In the rows, zero is written as 128.
Rows swapped in pairs by one turn or mirror: which row each one swaps with:
reli: [107 137 144 137 146 156  96 121  89 125 136 111 138 147 110 123 116 140]
datep: [113 142 138 136 143 155  90 119  98 124 136 101 142 145 106 115 113 152]
vuzo: [126  97 132 141 123 151 127 109  99 130 163 129 155 145 115 128 156 121]
Raka: [ 94  89 144 107 100 140 120 133 153 136 131 115 147 133 115  97 111 115]
zis: [129 104 113 167 134 138 122 133 108 139 125 149 110 165 175 118 121 145]
nalib: [118 122 147 133 109 125 110 135 122 128 137 129 139 136 100 137 166 130]
pumud: [128 130 113 138 139 137 124 142  92 158 135  92 122 153 106  95 116 112]
bur: [ 92  84 129 104 110 146 125 144 134 137 119 117 137 140 121  89 107  99]
zotem: [110  90 136 156 141 137  99 133 151 136 103 113 126 111 168 114  95 143]
Pur: [120 110 104 135 110 113 134 106 137 164 134 135 112 110 134  92  79 108]
kuf: [131 142 131 148 147 131 103 125  92 152 123  95 132 150 106 102 120 144]
dukag: [115 102 144 108 100 152 115 114 156 125 132 129 155 115 102 110 122 120]
pame: [143  82 115 157 128 140 125 128 107 124 128 153 117 163 166 125 117 135]
Rosop: [122  86 120 149 132 135 122 131 104 128 127 156 109 160 172 133 119 130]
Zisum: [100 100 137 106  99 148 120 125 149 121 136 118 157 136 102 100 119 123]
zatuk: [143 110  97 161 128 140 156 152 135 121 144 143  95 115 126 125 127 118]
tiv: [116 126 156 165 135 115 107 117 158 139 109 108 140 126 147 111 125 147]
lonid: [138 111  93 130 110 140 136 140 124 177 125 144 117 131 119  85  88 112]
sitam: [141 108  94 119 104 144 127 140 118 159 130 155 106 133 103 100  97 107]
Zat: [132 120  94 135 115 139 134 154 114 178 129 153 113 130 116  98  98 110]
mari: [150 131 107 165 135 123 127 114 124 161 128 121 133  92 106 103 137 135]
Tafen: [127  94 140 155 131 152 121 106 100 127 157 133 150 140 116 131 154 121]
sozas: [ 83  92 124 109 129 125 111 113 104 146 127 164 140 132 143 113 117 139]
Tira: [149 104  92 130 139 166 118 128 107 107 130 116 117 120 155 134 135 135]
kisaf: [ 92  84 122 129 130 132 115 108 106 141 124 156 144 150 168 123 112 139]
rodis: [ 98  77 138 109 107 135 125 140 144 139 123 112 141 129 117  91 104 109]
Kav: [172 122 118 184 122 132 118 126 124 143 121 125 115 139 139 122 136 148]
Vegul: [ 96  92 127 115 129 131  99  95 104 144 124 148 165 120 127 115 113 143]
rarem: [ 95  91 148 113 101 146 123 126 152 125 132 116 158 130 111 101 119 119]
rasal: [111 116 123 158 109 108 137  92 135 146 147 114 124 101 154  97 104 121]
Moga: [146 135 103 130 112 139 145 115 129 108 133  96 120 105 125  91 130 145]
sika: [118 104 117 154 113 120 133  91 138 154 146 130 114 116 153  85  80 126]
tazal: [124 133 119 156 154 134 131 140 127 139 107 125 135 155 107  82  82 146]
pezu: [118 118 149 158 140 118 102 118 162 137 100 110 131 109 146 113 108 151]
tik: [ 93  82 129 118 121 126 123 106 102 132 138 161 143 138 160 117 128 137]
Ganes: [117  99 127 154 144 135 106 129 145 130  97 110 113 114 172 106  95 132]
zamaf: [163 132 129 173 110 151 107 103 145 142 127 112 144 119 120 106 122 146]
Leb: [124 121 114 145 116 116 125 100 129 171 137 137 121 101 136  84  76 122]
pozik: [115 128 141 164 139 117 100 121 160 129 109 108 125 114 149 116 104 152]
gokun: [114 116 117 133 126 161 147 139 135  85 142 142 117 131 122 130 106 126]
kavu: [125 136 116 154 154 130 140 140 127 132 105 126 132 158 107  88  90 154]
Nus: [135 114  97 124 111 164 118 151 110 164 131 162 128 140 104 111 115 112]
vipe: [139 117 120 131 101 161 119 145 109 148 141 144 136 143  90 127 145 116]
revu: [139  98 113 159 153 156 122 143 104 146 121 143 146 168 103 107 110 140]
rura: [112 102 141 151 134 125  96 121 161 134 101 114 127 113 161 115 103 150]
viku: [142 117 105 126 109 165 131 120 118 100 151 110 120 107 134 125 143 133]
mobub: [158 137 106 166 139 122 121 110 122 166 128 121 126  95 114 111 128 139]
lifup: [155 104 114 176 128 124 126 134 115 134 129 137 101 159 159 117 126 133]
zunar: [114 107 117 132 126 157 149 139 137  84 140 147 114 128 130 127 114 127]
puduv: [138 136 108 129 111 138 136 117 129 100 145  95 117 108 123 104 135 148]

zamaf swaps with nalib
pumud swaps with Tira
kuf swaps with viku
vipe swaps with Kav
Tafen swaps with mari

Rows swapped in pairs by one turn or mirror: which row each one swaps with:
Nedeb: [115  82 108  72  85 170  77 131 123 106 116 119 132 139 138 157 101 111
  84  97 145  93 119 116 147 194 129]
teti: [120 101 100  79 115 161  85 127 126 113 121 137 135 141 128 171 111 117
  92  93 145  71 128 116 152 197 130]
Vov: [105  99 120 111 100 132  83 106 105 120 138 138  99 128 106 149 133 163
  67  88 142 142 165 114 116 204 129]
kidi: [129 165 115 111 134 135  85 129 117  94 121 135 130 145 117 150 139 116
  87  63 139 132 114 110 142 185 129]
fupab: [105  97 116  94 111 140 103 164 127 127 173 126 133 118 114 178 111 124
 115 100 132 138 124 107  97 166 139]
riget: [112  80 126  98 120 146  91 137 112 113 134 105  99 108 133 138 107 126
  71  81 190 168  89 117 127 176 136]
nases: [150  92 123  90 129 163 131 136 105 117 140 131 105 139  85 161 100 154
  85 143 157 145  88 149 113 173 145]
zifa: [143  96 128 101 136 139 123 153 103 106 154 155 105 137  81 150 101 153
  69 148 164 151  99 150 125 180 140]
Zubus: [143 146 125  90 106 180  92 133 112  99 127 123 120 136  98 111  94 149
 123 127 164 101 135 102 139 185 116]
tipe: [143  83 125  98 126 158 107 148  94 108 164 121 104 147  84 160 101 149
  84 136 132 159 109 153 113 190 147]
ruviz: [153  97 116 108 135 149 129 139 111 118 148 144  92 133  78 155  91 141
  82 148 146 148 100 137 114 184 141]
Dulim: [133 146 102 123 122 140  83 123 101 101 116 122 143 142 107 143 125 125
  79  59 158 130 118 107 151 206 141]
gedi: [104  94 140 103 143 118  88 141  94  72 140 150 126 114 110 115 103 122
 125  68 159 128 120 133 147 166 130]
bupi: [121 146 103 109 129 143  69 126 108 100 117 134 141 145  98 156 139 117
  82  57 169 128 114 109 148 202 135]
fefaz: [140 144 138  94 104 171  92 143 127  75 128 121 112 150  90 135 104 146
 119 131 148 106 138 112 151 198 106]
Vaf: [ 98 109 115 116 112 133  89 107 106 111 132 137 101 123 118 146 128 156
  69  83 151 149 169 112 114 201 118]
nufat: [134 152 127  84 106 175  82 132 139  81 127 124 120 150  98 130  94 153
 114 135 174 120 117 111 151 178 117]
Rim: [122  87 111  67 105 169  79 127 120  96 129 142 124 143 134 173 101 117
  83  84 145  80 124 123 139 187 108]
lisol: [ 97  95 137 101 133 120  95 141 100  80 138 153 120 129 107 111  87 120
 126  69 152 125 123 141 136 163 120]
basek: [106  96 105 117 119 131  95 151  91 103 134 106  93 116 130 139 102 115
  70  85 179 163  88 104 116 171 132]
gima: [106 102 128  93 115 140 104 163 114 125 169 125 134 126 115 189 105 137
 113  89 121 140 106 106  99 164 129]
Revog: [107 103 138 118 126 135  89 162 107 118 149 123 101 106 130 140 107 116
  69  66 180 146  86 114 127 163 131]
bis: [138  94 141  93 134 151 118 146 101 124 155 148  90 125  87 156  90 134
  77 141 159 144 106 157 111 187 149]
savif: [153  78 121 113 139 156 118 145  96 116 138 136 109 138  79 158 113 151
  79 142 161 155 102 137 110 183 153]
Nesar: [127 116 123  91 137 154 129 140 101 128 149 141  95 144  97 154  98 142
  68 142 144 155  92 156 118 184 144]
Fizek: [111  86 126 116 127 138  83 155  96 100 137 119  99 102 127 130  93 135
  76  76 178 162  82 107 124 170 124]
fovid: [108  89 126  92 117 146 104 170 105 130 161 134 130 120 115 193 101 134
  97  93 127 142 108 104 106 161 131]
lin: [139 146 131  95 108 190  98 137 125  87 111 117 111 142  90 138 106 146
 106 141 151 107 130 118 138 199 119]
rufal: [101 105 124 118  99 136  78 100 108 116 132 145 110 119 118 146 127 158
  60  91 149 147 162 113 120 196 127]
nidu: [118 111 119  82 127 130  93 172 110 125 172 141 132 116 112 189 111 132
 101  92 132 136 109 107 107 151 134]
zof: [ 98  91 151 109 141 120  83 130  99  89 132 148 135 124 124 110  95 130
 117  69 152 132 122 140 140 169 124]
budiv: [154 101 123 107 133 138 125 128 103 120 148 134 114 144  81 154 102 123
  76 148 154 143  94 148 116 180 151]
fopo: [139 110 129  83 138 173 122 152  98 108 151 154 103 140  76 157  95 127
  70 140 150 152 107 145 114 177 148]
mavo: [109  98 125  90 112 145 108 166 114 125 170 138 137 126 121 188 101 134
 105  87 127 146 111 104 102 168 129]
Mip: [146 136 121  89 113 179  87 133 115  91 118 115 116 137  85 131 109 140
 111 136 171 119 120 104 146 178  84]
gat: [137 142 137  90 120 175  73 138 117 104 121 130 115 148  90 128  82 130
 112 133 163  90 142 110 136 172 112]
megi: [111  85 120  89 109 141 100 165 113 108 163 133 126 109 120 187  97 133
 112 101 139 154 104  98  99 158 125]
lizep: [109  83 138 104 151 129  82 140  89  82 135 149 119 134 112 113  99 126
 125  72 150 124 111 139 142 157 123]
gili: [123  91 103  69 101 170  73 124 127 104 125 133 120 128 138 165  98 117
  94  92 150  80 127 127 139 182 130]
Vuba: [147 106 139  95 143 160 124 152 105 107 158 134 103 126  83 159  83 149
  83 141 158 139  96 150 111 178 150]
mopa: [114 101 121 126 104 136  71 104  97 125 136 135 111 125 116 140 136 159
  73 101 137 142 163 104 118 196 132]
piz: [150 151 118  94 111 180 104 134 123 101 113 125 127 142  93 138  93 150
 114 140 157 102 121 109 140 176 109]
Parom: [110  95 129 113 104 127  85 116  97 121 135 130  98 122 122 144 140 156
  62  97 137 134 166 109 126 194 129]
zam: [146 131 111  96 109 184  83 141 126  87 114 140 113 151  94 124  89 143
 120 138 152 117 133 105 151 180 101]
Mokov: [128 149  99 121 121 146  74 119 117 113 120 127 142 147 102 151 129 123
  82  63 152 141 119 109 152 208 134]
Moro: [146 131 122  95 118 178  95 133 134  95 113 133 115 144  74 130  94 147
 116 135 162 110 120 102 151 191 102]
rekil: [108  99 126 114 115 126  72 108 100 109 133 137  97 123 123 142 147 165
  72  88 136 142 157 117 119 191 129]
dezis: [128  94 100  76 100 167  73 136 127  97 119 131 133 131 135 168 103 115
  97  90 145  81 134 117 152 183 135]
rupil: [123 145 105 121 128 140  69 125 119 103 110 138 125 140 106 143 144 124
  80  67 140 121 117 107 146 206 148]
Gemir: [118  90  98  68 103 166  77 133 130 106 124 135 120 134 139 166 108 116
  95  87 152  78 132 119 142 182 132]
saboz: [ 88  95 136 108 148 121  99 142 103  78 136 143 117 131 112 115 105 128
 121  69 150 130 118 141 145 155 121]
sem: [136 134 125  86 111 186 103 151 129  86 135 114 119 151  87 127  97 141
  99 142 162 112 141  97 152 185 122]
Sudu: [155 138 123 110 124 174  91 145 106  87 103 132 125 144  94 123  97 141
 114 133 164 102 130 102 143 175 100]
boti: [128 141 126 100 103 171  94 147 125  90 104 139 116 146  87 119 110 143
 106 152 162 113 129 112 148 190 107]
Betuz: [101  99 133 118 104 135  84 108  93 116 128 139  97 119 114 146 139 152
  63  91 140 139 153 102 119 207 131]
kefa: [146  93 134  90 131 155 124 132  86 113 152 143  91 146  84 153 109 149
  82 127 145 145  92 146 105 180 158]
Dode: [112  97 114 109 128 139  88 151  84 105 123 116  85 112 116 141 112 123
  81  71 186 164  86 109 114 155 136]
vem: [126 136 113 118 101 153  68 134 124  88 120 130 124 132 123 152 147 115
  76  59 147 132 113 117 147 205 139]
fogad: [ 93  92 137 107 147 119 101 132 107  77 128 148 123 139 113 118  95 122
 119  62 163 131 127 141 136 169 126]
zit: [144  86 122 108 142 150 120 146 110 132 158 148 101 152  78 156  94 150
  78 141 149 148 104 138 121 178 147]
Nak: [112  93 110 111 127 136  91 148  99 103 131 115  80 120 122 141  95 118
  79  79 181 159  81 111 122 151 128]
Batuk: [108  90 150 100 134 121  80 142 100  78 133 154 137 125 110 119  98 119
 125  70 153 136 124 143 143 160 127]

Nesar swaps with nufat
fupab swaps with Rim
zit swaps with zam
budiv swaps with Mip
kidi swaps with riget
Zubus swaps with kefa
zifa swaps with boti
fovid swaps with dezis
gat swaps with tipe

Rows swapped in pairs by one turn or mirror: which row each one swaps with:
lugip: [111 139  95 126 128 121 144 117 118 161 133 133 128 141 167 147  77 141
 138 121 123]
rif: [106 101 138 117 137 138 146 106 148 142 129  91 124 110 125 137 132 118
 132 118  92]
nadi: [137 110 148 147 133 112  97 126 150 120  96 145 154 107 139 119 150 139
 122 113 137]
rodug: [ 98 141 103 117 120 120 155 125 156 148 154 144 116 123 161 103 140 122
 132 118 116]
nepev: [144 130 114 129 144 135 114 136 120 131 110 151 113 144 118 117 115  96
 130 135 180]
foleb: [129 150  93 127 120 102 122 145  87 138 111 138 146 135 138 115 123 118
 134 138 106]
farof: [ 99 116 155 123 114 119 150 122 137 136 132  92 108 108 135 136 108 148
 155 124 125]
fode: [102 115 151 117  88  99 143 103 141 128 147 113 134 144 120 141 123 112
 140 137 130]
zigo: [145 151 107 139 121 152 153 143 137 123 134 111 140 166 137 138 137 110
 149 155 113]
duk: [146 123  85 136 149 154 129 130 133 132 126 156 122 143 117 107 113 103
 118 127 171]
nogut: [ 89 122 113 115 124 121 164 124 147 143 146 106 122 100 151 112 124 134
 156 117 139]
bas: [116 151  93 135 138 144 130 129 124 166 131 109 157 114 124 126 104  92
 140 101 110]
zura: [135 155  98 134 123 139 124 136 115 150 118 133  99 144 131 128  99 113
 152 134  92]
Lakop: [140 146 130 152  98 143 131 105 148 118 143 162 134 164 137 130 121 154
 127 102 137]
Ses: [153 153 150 159 109 131 172 121 126 109 124 109 134 138 123 114 134 139
 123 143 136]
nuno: [117 115 146 135 129 147 120 130 126 128 101 158 153 102 154 115 141 154
 113 116 154]
Fol: [153 128 109 144 106 158 126 110 136 121 148 169 137 169 140 123 133 128
 128 114 147]
pazi: [143 162 105 135 125 145 118 138 119 147 109 139 104 150 128 119 109 112
 155 136  99]
vuz: [126 140  98 124 125  93 117 140  87 133 113 135 148 134 133 121 120 116
 144 139 109]
luru: [108 117 156 133 107 115 136 120 136 126 123  97 106 117 124 147 113 149
 158 122 112]
mego: [161 118 121 151 110 170 132  97 135 134 134 151 145 159 135 121 146 116
 125 118 150]
Kog: [155 108 132 150 122 176 134 101 129 145 133 146 149 149 138 124 146 100
 130 116 148]
momi: [104 128 145 119  86  99 143  96 141 129 147 117 141 146 120 134 116 114
 133 138 122]
gom: [112 144  97 123 134 123 140 115 120 169 131 133 128 140 162 150  75 135
 130 118 118]
gegig: [147 124  97 141 150 147 125 142 127 124 120 145 120 141 112 104 112  98
 126 131 176]
Lekun: [107  89 127 132 149 109 131 135 144 135 138 107 134 101 138 116 134 114
 113  83 139]
zir: [115 120 102 149 131 124 110 125 130 146 139 103 172 110 120 155 114 113
 146 103 124]
bav: [119 136  88 122 135 143 144 130 107 164 124 139 122 133 158 146  84 133
 132 117 116]
mil: [106 150 162 123 136 104 114 147 134 128 119 117 133 128 159 152 118 131
 138 115 138]
sepas: [129 137 143 129 143 122 106 145 113 117 107 141 113 142 126 133 113  96
 137 132 167]
foped: [146 105 125 153 139 116  84 121 146 117  97 139 133 125 140 117 151 126
 148 127 132]
pud: [126 122  76 151 124 149 157 137 142 146 147 141 144 134 132 114 100 119
 104 108 133]
tuga: [147 140 157 155 118 121 162 112 136 112 118 113 140 124 114 107 135 151
 106 115 149]
Vir: [124 114 151 134 134 129 104 126 137 125  98 158 150 105 148 115 143 150
 119 113 157]
Gefov: [140 134 162 152 127 117 156 120 139 119 128 113 138 116 119  99 123 141
 100 102 161]
saso: [131 158  99 132 135 154 129 140 109 159 118 124 118 139 127 122 101 102
 146 129  96]
fuge: [101 111 122 110 149 124 138 109 144 130 128  94 130 126 119 132 140 118
 140 125  84]
lanog: [139 121 157 150 135 114 148 109 143 126 124 113 143 106 128 107 126 147
  98  97 156]
tado: [141 118  93 144 149 148 131 137 134 122 124 144 115 142 121 107 106  95
 121 120 175]
reka: [ 97 133 149  88 143 130 132 118 142 157 129 134 126 140 139 112 147 152
 120 132 123]
Lop: [103 105 116 111 145 124 144 112 143 133 127  93 129 128 120 134 139 124
 142 127  85]
biz: [120 111 147 144 133 124 100 123 153 124  92 144 153 104 144 115 148 146
 116 111 145]
fibe: [155 125 108 148 117 164 135 105 137 139 139 159 141 173 141 121 139 120
 134 108 151]
neza: [138 123 102 136 131 150 116 106 111 173 124 101 165 149 138 145 118 136
 134 148 137]
zipen: [109 123 162 137 106 116 131 114 139 123 124  97 111 119 127 146 116 154
 164 122 124]
lifo: [139 126 153 158 136 120 155 121 145 116 121 113 139 109 124 101 122 141
 103  93 154]

bas swaps with nogut
gegig swaps with Gefov
luru swaps with zura
mego swaps with Vir
rif swaps with bav
fode swaps with foleb

